One turning vector, and how many steps it has turned:
The counts run from 0 to 129.
[-32   6   1  -9   0 -21   2   5  -3 -12   2 -12  -1   8 -15  35   2  -5
   4 -12  17 -11   9   7   9 -13   2 -16  -3   4  12 -19   6  -8  14 -27
  18   0  -9  20  -2   6  17   8  -7  -5  15  14  20   5]
105
[-14  12  22 -25  -1 -12  -2   1   8 -23  -5  -4  -8  14  -4   7  20  -4
   1   4  38  -5 -10  13   0 -11  -9  -8  -5   4 -15 -25  -2  -5  -8  -7
  31   4   2   3  -5   3  13   4 -32   4  11  -4  11  24]
102
[  5  -5  -9 -11  -2 -10  14  -2  15   1  13  15  18  10   2  16 -12   5
  13  10   1 -13  18   7   7  -5   3  -9   5   2  32 -20  -2  13  -1 -34
  13  10 -25   7  14  13  11  -4   9 -28  -1  18  20   8]
123
[-14  14  -1  -3  -6   2 -16 -29 -12 -11   3 -14 -18  -9   7  -7   1 -20
  10  11  -1 -16 -15   1   2  -2  -7 -19   6  -9  -4  -8  -7 -15  31  10
  24   4 -23   4 -11 -19   7  -4  -2  11  23  -2  12  -1]
4
[ -5   3  -5  14   2   2  -2 -14  16  -5  20 -19  -3 -27  -5 -15   1   6
  -6   0  13 -17 -17  15  18 -16 -18  19 -10  12   9   0   4 -21 -14  -9
  16  20 -25  -1 -18   7 -25 -10  -7   9  11  19   1   3]
13
[ 19  -7  -2  -4 -10  -1   9 -12  14  -2  12  20  27   8  23   2  -7  17
   5   7   0 -16   9   4 -10 -13  14 -13  -4   0  18 -17   5  -3   0 -12
  16  12 -23   8  -1  16  14 -16   3 -18  -7  14  24   8]
122
[-15  16 -18  -6   2  35  14  -7  13  18  17   8   5  -1   2 -17 -16  -1
 -22  17  -9 -12 -15 -11  -1   5  20 -22 -22   1  19 -17   3   8  17 -17
  12   3   0  -7  -7   8   4  -6  13 -20 -19  -6  27  -8]
51
[ 12   0 -11 -12 -11   3  15  -5  23   6  10   5  11  -4  -1 -18   4  -3
   4   5  13  -3  -8   8   5  -2  -2   0  16   0  17 -20  -8 -10 -16 -28
  13  21 -14   8 -10  20  -8  -7  -6  -1 -32  -1  31  26]
119
[  4  15  -3  -8   7   9 -13 -25 -10  -5  11  22  11  11   9 -13 -10 -17
  24  14 -18 -11  -6  -1  25  18   9  -6   9 -18  19 -19  -4   8  17  -4
  -1   6 -22  -4   0  11   9  -4   2 -10  -5  15   5   5]
63
[-10   9  -2   5   4 -21  13  13  25 -12  21  14  -3  11 -21   7  11 -22
   3   2   4 -22   2   8  21 -17 -16   5  -3  11 -10 -10 -10   4   2 -21
  15  18 -22 -22   1   7  -6  11  -2 -15  12  10   0  16]
18
[ -8  12  -6  -7  -5  -6  10  -7  11   3  19   6  -9  16  -6  -8  -1 -28
  -3  15  26  -1   9   5   3  -9   7  -2  13   3 -14 -19   7  23  -6 -23
  20  11  -1  15  -4   4   6  20 -24 -20 -12   4  16  26]
37
[-12   8   9  19   9 -17 -21  -3   7 -11  17 -20   8  -7   5  -7   9   5
  -2  15 -22 -24   2  -8  13   0   9   0   3  -4  -6  -1  30  -3  -4 -12
  20  -1 -11  -3 -11 -11   6 -25  -6  -3  32  17 -17 -10]
76
[  2   2 -11 -23 -13   4   5  -3   5  14  12   0   5   3   7 -27   8  17
   7   9  29  -3 -10  -2   1  -1  20  -1  -9   1  20  -3  16 -16 -20 -16
  23   4  -8   0  -2  18   1  -8  -9  -3 -16  11  26  15]
43
[-11  20   3  -3  -4  19   8   8  16   7  12  11  10  16   7 -15  -8  -3
 -12  11 -16   1 -10   2   5   6  22   6  13 -15   2 -29   2  14 -12 -26
   9   3   2  10 -20  22   2 -15  -3  -9 -20  -7   6  21]
55
[ -4  11 -22   7 -19  -1   4  -8   1  -5   1   1   5   9  -6  -6 -10   0
   3   4  21   0   4   0  -6  -8  14 -16  -6   2  18   2  15  -3   9 -24
  18   3 -12  14   1  10  -5   9  -3 -29 -13  17  42  17]
40
[-31  -5  -7  -6   5 -16  25   5  17  13  17  -4  14  -7  -2  -1  13 -18
   1   6   7 -15  12   7   7 -13  -8   7  13   4   6 -26  -7  18  24 -34
   9   7   2   1  -3  10   2  18 -11  -2  -6 -10  14  10]
112
[-20  28 -23  -9   7  13 -20   9 -12 -14  12 -12  -6 -16  -8   0   9 -13
   3  22 -12   4  -2  14  32  23   1   1   8 -12  -8 -20  21   1   4 -11
  20  -3  -8  -4  -5  -1 -18 -17   1   0  -2   8  10   1]
71
[ -2  23   7   0  -4  13   2  -3  11   6  12  13   1  29   0   0 -11 -10
  -7  14 -16  -2  -7   5  11  11  26  -8  14 -14   5 -35  -3  32 -20  -8
  -2   6  -2  11 -24   2  16 -13  -4 -13 -12  -5  16   9]
56
[-24  21   4   5   0  17  -1  -1   5 -26   0 -21  -8 -36   4  13  -5  11
  -2 -14 -17 -20  -1  -1   9 -16  -5  12   4  15  10   1   0 -28   5  -2
  23   1 -28   8 -21   7  -6  -9  -6 -14  -1  13  -9   3]
88
[-14  25   4   7   8  15 -20 -10   5 -12  14  -5   9   0  14 -29   2  14
  -4   9  -4   0 -22   8   1  20   9  11  -8 -16 -16 -17  19   5 -14   6
  28   0 -13  -5 -10   7 -16 -27 -19  13  16   4  -5  16]
73
[-12  23   3 -28   7   4  10   2   0   2   9   3 -13  22   3  16   8 -10
  -3  -9  24 -11  -8  19   5 -12   4   6  -5   1   9 -26 -18 -12  -9   4
  18   3 -12  25 -14  12  15   9 -20  12   2   8  15  14]
26
[ -2   3  -8  -7   4  -3   5 -23   1  -2  14   0  -7   8  13   7   1 -19
  -3  17  21 -28  12   1  18  -8   3 -13 -14   1 -11 -16   3  -1  34  -3
  10   9   1   6 -14  -3  10  32 -28 -12 -17   0  17   0]
34
[-10  13  -2 -24  -7  -3  13  14  16  -9  -6  -1 -18  -3   7   7   5   8
   4  -5  22 -18  -7  -1  12 -15  -4  -5 -21  13  -3  -7 -11 -36  10 -10
  19   2 -15   6  -3  31  -5 -17  -5  -5  -4  11   3  20]
24
[ -7  17   0 -16   6  -4   1   6  16 -26  -1  -8 -21   4  -3  21   7 -11
  -4   3  18 -21  -2   4  17 -19  -6 -22 -22  14  -7   0  -6 -34  20   2
  20   5 -20  13 -20   6   4 -10  -8  -8   2  -4  10   9]
23
[  9   0  -5 -28  -8 -10   7  -1  13  15  19  -3  -5  -4   3  17   8   4
  20  14   4 -17  17   4  22   2  -4 -20  11   0  27 -20   3  16 -17 -23
  15  26 -16  15   8   1  18 -17  15 -21  -2  13  17 -10]
124
[-14   8   3  21 -16  15  21 -25  16   5   5   0   6  -7   5 -13 -19  -5
 -20   2   7  -6  -7   6 -18 -22   9 -17  12   5   6 -22 -10  10   8 -29
  16  11  -9   7  -9   9   0  11  -5 -17   1  -7  33  11]
115
[-12  13  22   0   1   0   8  -6  26 -14   9  11 -11   7   2 -11  -2  -1
 -11   6  21 -12 -29   1   1 -29  -8 -12 -17  23  -6   8 -13  -3  -6  -2
  20  25 -21  -6  -2  -4   8  -6  -6 -12  19   6   4  14]
20
[ 10  14   0 -11  -7   3 -13 -15   6  10  17 -11 -25   9   5  -5   0  -5
  21  17 -11 -12   3  -1  39  17  10 -13  24 -16  24 -13   4  10 -18 -18
   2   7  -5  11  -7   4   9 -18 -11  -6 -19  10   3  -2]
60
[ -7   0  18   7  17  14   4 -27  -2 -20  14  -2  20  -6  19  -3  -5   3
   4  -6  -8 -24 -12  19  11  -7   1  15 -20  13   4 -15   0 -14  13   4
  12   5 -23 -12  -9  15  -7  17 -24   2   4  20  -5  11]
92
[-16  21   4   5  -3  -2 -10 -29  -9 -10  13  -9 -18   7 -12 -14  -8 -27
  13   9  -5  -3 -25   2  14   0  -7 -15  19 -10  14 -12 -22  -9  23  -2
  22  13 -15  -5  -4  -8   2   5   1   8  33  -1   3  -2]
3
[-13   8  -8  -7   0  -8   8   1  12 -29  -6   2  -2  -3 -19  -1   2  -4
  12  -5  18  -2  -5   7  23 -10 -12  -9  -5   5 -14  -6  -2 -29  22 -23
  24   6  -6 -18   6  19 -11   8 -16  -7  -7   7  10  30]
100
[-28  21 -36   5  -3  20 -14   0  -9 -20   2 -12  -1 -12  -1 -15 -12   0
   3  18 -15   4  -9   5  19  26   6  -9   0 -11  -5  -3  14  -2  22 -16
  21  -2  -8  -9   3   6 -16 -20   0 -11   2  11   5   4]
70
[-14   2   3  10  23  -4   3 -23   6 -20  19  -3  22  -2  -3  23  -1  -3
  -1  -2  -9 -19   4  20  25  -4  -5  18 -14   8   5 -18   1  -2  10  -3
   6  12  -5  -6   1  14 -11  28 -18 -16   3  24   0  14]
93
[-24  23  -1 -13  -1  14 -16 -11 -11  -4  10   9 -13   1  -2 -13 -10 -16
  17  24  -8  11 -15  11  11  17   3  -4  14  -2   6 -11  -4  36  -9  -9
  22   9 -15   0  19  -4   0  -6   3 -16  21   0   0  -1]
67
[ -5   0   4 -19  -3  11   9 -13  11  15  10  12  -6  -3  14 -18  -8  16
   5  16   8 -10 -21   3  11   6   1 -23 -19  11  36 -17 -14  14 -12 -11
   5  17 -13  -3   7  14   1 -16  12 -11  -5   7  14  -7]
126
[-16  -6  16   6  10   5   1 -24  16 -22  11  -3  -4  -5  -2 -11 -12   0
  -6   5  16  -8 -20  11  15 -12 -20   2 -12  22   3   1  -8   6 -15 -15
  18  22   2 -20   2   9  -2  21 -18 -21  10  10   0  16]
96
[ -8   9  11  -4  11 -19   8   7  24 -12  15   2 -13  10 -12   0  20 -14
  -2   9  11 -20  -1  -7  18 -31 -20  -6  -4  19  -9  -7 -12   6  -7 -11
  25  19 -14  -5  -8 -10   8   3  -5 -10  20   3  -2  12]
19
[-28   0   9 -14  -5 -12   2   8  11   2   2 -30 -12 -13   0  20   9  11
   2  -2  22 -20   6  -1   8 -14   0 -10  -1  12  13  -6  10 -18   7 -24
  26  -2  -4  14   2   6  14  -2 -15  -6  12   8   8 -11]
106
[-19  11  12   6   5  -8   1 -25   6 -27   7  -1 -17  13 -27  -2 -16 -19
  -4  -1  19  -2 -20  13  22  -9 -14  -8  -8  16   5  -8 -21   4  -5  -7
  14  19   1 -20   6   3  -9  22 -24 -18  17   9  12  10]
97
[-17  11   8  22   6  -8  -8   1  18   3  17 -14   8 -14  -6 -29  -7   8
  -3   9 -18 -15 -10  -9  23  -5   7   8   8   2   2   2  20  -3 -10 -29
  15   3 -20 -23  -6   3  -7 -13   0  -8  23  22 -20   2]
77
[-22  11  -8 -21  -6  -4  13  19  21  29  23  14  -2  -1 -11  -8   9  -7
   3  16  -3  -7  -1  -9  13  -1  15  -5   2  16  28  -7   3  21  -8 -32
  12  11  -1   3  15   6  12  -1  13 -14  -4  -2  18  -1]
48
[-19   7  14 -23   1   7   9   4  10  25  20   2 -13   3   3  -8  11  -6
 -12  28   5 -16  -5  -8   9   0  16 -18  -3  14  18  -9   9  32 -13 -18
  20  14   3   1   7  -4  14  -3   5  -6  -3 -11  21 -17]
49
[ -8  18  12  12  13   0 -11 -20   0  -4   8  -7  -3  -2   7 -25   3 -11
   0   8  -8 -27 -22 -17  18  -3  11 -17  -6  -3  -1   6   8 -20  17   7
  22   1 -17 -21 -23 -14   3  -8  -5  10  18   5  -4  -1]
80
